One turn sends every row of this set to another row. A few are shown first. Where does it send the rows asked after them?
Mizo: [  4   6 -14   4  -3   2   9 -13 -21  22  16   2  -7   6   6  -6]
vivav: [-11   8  -7 -14   6   3   0 -13 -12  15  -8  -8 -15   7   5   3]
moz: [-3  7  2  0 13 -5  8 -9  5  6  5  1 13  7  8 -5]
didug: [  8   5 -13  -6   3  -6  22   7   2 -10  12   4  11   7   9 -14]
Gumil: [ -1   2 -28  -3  -3  -1  17  11 -13 -12   8  -9  -5  21  14 -16]
Peto: [ 13  -6 -24 -11  -6  -4  20  10  -9 -13  10  -3  -4  21  12 -12]
lupiz: [  5  -3 -17   9  -9   7   4 -19 -14  13  17  -1  -6   5   3  -3]
vum: [ -1  -7  -9 -26 -13   0   4   0  -6  -4   5   9   9   2  10 -11]
vuref: [ -9   6 -20 -18  -3   6   6  -1 -19   2  -2  -9 -23  22  14   1]
pomi: [-12   9  -4  -5   7   3  -1 -13 -14  15   0  -8  -5  10   7  11]
pab: [ -1   7 -21 -15  13   6  -7   0 -25 -10  12   4   1  14   7 -13]
Mag: [-11  14   2  -3  12  -2   8 -12   2   2  -2   2  11   8   7  -3]
meki: [  0  -2 -20 -19   6  12  -6   2 -23 -10   6  -3   8  14   0 -15]
pir: [ -3  -4 -21 -14  -7   3   5  -1 -20  -3  -4 -12 -24  19   5  -4]
Tira: [-17  11   0  -6   1   5   4 -11 -15   8  -3  -9 -10   8   7   8]
Lene: [ -7 -10  -5  -2  -4 -10   6 -22  -6   2   9  12  -1  10  11 -19]
fub: [  0   1 -30 -11  -5  -1  18   8 -14 -17   6  -4 -10  19  10 -15]
gom: [-11 -10 -11 -11  -5  -5   2 -23   4   2   9   2  -4   4   5 -21]
rosaf: [ 15   7 -13  -8   4  14  -3  -3 -12  11  15   6 -14  21  20  -6]
Nutam: [  9   9 -14 -15  10  17  -1  -2 -15  17  11  -2 -13  22  13 -16]
tuv: [ -5  11  -2  -5  19  -4   8 -11  -6  13   0   5  10   3   5   0]
dibos: [  8   3 -12  -3  11 -10  18   1   0  -5  11   8  15  13  11 -11]
Defu: [-10   3 -16 -11  -6   6  10   4 -17   0   1 -12 -25  21  16  -4]
Liru: [  4  12 -16  -6   4  -2  19   8   2  -4   7   1  17  12  12 -11]
goze: [ -5   2 -15 -31  -6  -3   2   1  -9  -3  11   4   7  -6   8 -12]

meki goes to vum
Tira goes to Defu
pir goes to Peto
And these:
didug goes to moz
gom goes to lupiz

One turn sends every row of this set to another row. A few are shown first. Where does it send the rows asked after them?
Lomov: [ -7  -8 -11  -9  -6 -18 -19 -10   7  -3  -5   8  17  -1 -13  -5  -5  14
  -1  13 -17   4 -20   3]
Raf: [ -8   1 -10  -2   0 -22  -7  -8  -2   4   2   2  14  14 -20  -9 -10   2
  10  10   3  12 -13  -5]
ral: [-21 -11   0  -3  -2  -4 -14 -21  17  -7   6  -2  17   9  -7  -2  21   0
  21   4 -10   2   9  -5]
bubu: [ -6   4 -13   1  18   7 -15  -6 -12  -5  10  11  14   8  -1  11  -5   0
  -1  -2 -20  -1 -20  19]
zisi: [  5   0 -14  -3   9  -4 -17   1   3   8  16 -15  18  -1   1   8 -10  -1
  -2 -12 -18   6   0  17]
Fum: [-11  -7  -8  -8  -7  -4 -16  -8  13 -18  -4   3  15  15  -9  -7  20 -12
  23   6 -17  -4   1   3]
dure: [-10  -1  -8  -5  -3 -10 -21 -12  12 -17  -1  -1   7  22  -8 -14   1 -10
  12   5 -28  -4  -9  12]
kul: [  9   0 -23 -13   8  -3 -11  12   2  -4   9  -9  20   9   6  12  -5   6
  10 -10 -18   0  -1  16]
gafo: [  1   4 -11   1   6   7 -10   6  -4  13   8  -5  17  12  -5  17   2   1
  10 -11  -4  -1   8  12]
lizi: [ -7  -1 -17  -2  23  -6 -10 -10  -9  -6   8   3  19   7   6  17  -9  13
   6   6 -11  10 -15  20]
gavu: [ -9  -6  -5 -17 -10  -1 -13  -8   4  -5   5  10  16   3  -6 -11  -6   0
   6  -6 -20  -9 -20 -10]
vil: [-14  -1 -12   7   7 -12  -7   0 -18   1   5 -15  22   7 -13   0   1  -1
   1 -16 -26   4 -19  -1]
tanor: [ -8  -4  -1   6 -10 -12 -10 -27   7   0  10   0  24  22 -14   5  -2   7
   8  -2   3   2 -14  -8]
baf: [-10   1  -4 -10  -4  -6 -16  -7   6 -18   1   6  20  21  -8  -9  17   2
  16  13 -11 -14   9   5]
Nuz: [-14  -6   9   0  -8  -4 -18 -21   9  -4   7  -1  18  13  -4  -5  11  -1
   9  14  -8  -8  14   1]
zuze: [-27  -4  -1  -5   7 -14 -12 -23  10   2  10  -8  13  14  -5 -12  -1   6
  22   6 -10   7   9   1]
zug: [ -4   0 -18  -3   8   7 -12  -2 -17  -6   8  14  31   2   0  13   5 -10
  13   0 -13  -4 -10  18]
Mam: [ -6  -5 -11   0  20  -1  -2 -11 -11  -1  20  -1  22   4   8  16  -6  -4
  10   2  -3  16  -8   6]
Vonot: [  0  -1 -16   2   6  -6 -18   0   0  14   6 -11  25  -1  -5  17  -2   8
   6  -5  -7   5   8  23]
Luf: [-20  -8 -10   9   2 -13 -10  -8 -15   4 -10 -15  23   6  -8  15   4  16
   5  -9 -18   4 -16   7]
Buzok: [  9  -2 -14   0   3   7 -14   3   6   0   9  -4  18  16   2  23   5  11
   6 -12 -15  -5  -1  14]
Fid: [-14  -3  -3 -11   5 -21 -21 -20  12 -21   0 -13  13  13  -1 -11  -4   8
   5  10 -12  -2  -1  14]
sim: [ -6  -7 -22   3  -1 -17  -4   7 -15  -5   3  -9  33   9  -4   7   8   7
  12  -2 -29   3 -16   0]
memu: [ -5 -14  -7  10  -4  -4  -3  -2  -9   1   5  -9  20  13   2  14   9   7
   4  -2 -31   3 -16  -9]
sulu: [-11  -7 -11 -14 -16  -9  -9 -15   1  -8   1   7  34  14  -4   2   0   7
  23  -5  -3 -11 -13  -7]
Ludab: [-20  -1  -8  -4   5 -21 -20 -21  10  -7   2  -8  11  21  -5 -14  -9   8
  16  10 -22   3  -3  17]
lolak: [ -8   4  -1 -11   6  -8 -17  -9  10 -24   6  -2   7  22  -7 -17   5  -2
   4   2 -18 -10  -3   5]
Neram: [-16  -8  -9   1   0  -5   3   3 -20   7  -7 -11  16  13   1  13   2   4
  17  -5 -15   5 -11  -7]
kifi: [ -3  -9 -11   7   6   4 -11 -16  -7  -4  17   4  34  -1   5  22   6  -6
   7   1  -9   5  -7  10]
defid: [-20  -3   2 -10   2 -16 -13 -18   3  -5   5 -12  14  11   0 -12  -5  -5
  13  13  -1   2  13   5]

zug goes to Mam
vil goes to memu
And these:
Fum goes to zuze
gavu goes to tanor
defid goes to lolak
kul goes to gafo

One turn sends every row of this set to another row. A few are shown first. Where does it send the rows asked after them?
gerok: [-10   1  -8  20   3  27  17 -18 -18   3 -17  -7  10 -17  -8  -5  -1  13
 -18   2]
Vipom: [-15   7 -12  22   8  29  14  -9 -20  -5  -7 -12   8 -13 -12   2   5   7
 -13  -1]
rak: [ -4  -4  -3  22   4  26  16  -8 -20  -2 -21   6  14 -17 -12  -6 -10  11
 -15  -5]
Dobat: [ -5 -24   0  11  -2   8 -18   1  -3 -12 -19  -2   0 -22   0  -5 -12  -8
   2  14]
beze: [ -4 -19  -4   8  -2   8 -21   3  -3 -10 -13  -3   2 -24   3  -2 -10 -11
   7  12]
saze: [ -7 -23  -1  11   0  10 -19   3  -4 -14 -17  -2   0 -20  -2  -3 -10  -8
   2  13]
dob: [ -7   7 -13  17  -3  13  17 -11 -21  11  -1 -23   8 -17   9  -1  -6   1
  -8   0]
romum: [ -6  11  -5  14  -3   5   8 -13 -17  13  -2 -16   6 -18  10   0 -16  -2
  -7 -13]
Luvi: [ -7 -21  -2  11   0   9 -20   5  -4 -15 -14  -4   0 -20  -2  -2  -9 -10
   3  12]
dimo: [ -5 -19  -4   8   0  10 -21   4  -3 -13 -13  -2   1 -23   0   0  -8 -11
   6  12]
zofa: [-13  17  -9  18   6  12   4  -3 -18   0   3 -16   4 -13   0   6  -6  -6
  -5 -16]
Sofam: [-16  12  -5  20  11  23   4  -8 -16  -8  -6  -4   4 -12 -14   5  -2   2
 -12 -16]
gib: [ -3 -21  -3   7  -3   9 -19   1  -2 -10 -15  -2   3 -24   3  -4 -10 -10
   5  13]
kur: [ -5   1  -9  16  -4  18  19 -19 -19  13 -13 -14  11 -19   5  -7  -7   9
 -15   3]
Fel: [ -4 -22  -2   8  -2  11 -20   1  -2 -11 -17   1   2 -24   0  -3 -10  -8
   5  13]
Zedo: [-10   5  -8  25  10  28  12   5 -23 -12  -8  -3  10 -12 -15   2  -3   2
  -9  -9]
Sedav: [-13  11 -15  20   4  20  14  -3 -22  -1   2 -23   6 -12  -1   4   2   0
  -8  -2]
guz: [ -5 -23  -2  10  -3   5 -18   2  -4 -10 -15  -5   0 -22   2  -4 -13 -10
   3  14]
nazan: [  3  -4  -3  18  -6  14  18 -11 -21  11 -17  -4  15 -21   5 -11 -19   8
 -12  -3]
setaf: [ -7  10 -12  22   5  16  12   9 -25  -5   4 -16   8 -12   0   4  -7  -6
  -2 -10]
nagak: [ -6 -21  -2  11  -1   6 -19   5  -5 -13 -13  -6   0 -21   1  -3 -10 -11
   5  13]
sufif: [ -5   4   0  15  -3  12  10 -23 -13  14 -16  -4   8 -20   4  -6 -17   7
 -15 -11]
Nimu: [-11   5   0  19   6  23   8 -19 -13   1 -19   4   9 -16 -12  -3  -8  10
 -17 -12]
Zisus: [  1   4  -9  18  -5   7  15   0 -24  10  -2 -17  10 -18  12  -4 -17  -3
  -3  -6]
denit: [ -5 -21  -3   9   0  12 -20   3  -2 -13 -15   0   2 -23  -2  -2  -8  -9
   5  12]

dob goes to gerok
rak goes to setaf
And these:
Fel goes to dimo
saze goes to nagak
sufif goes to Sofam

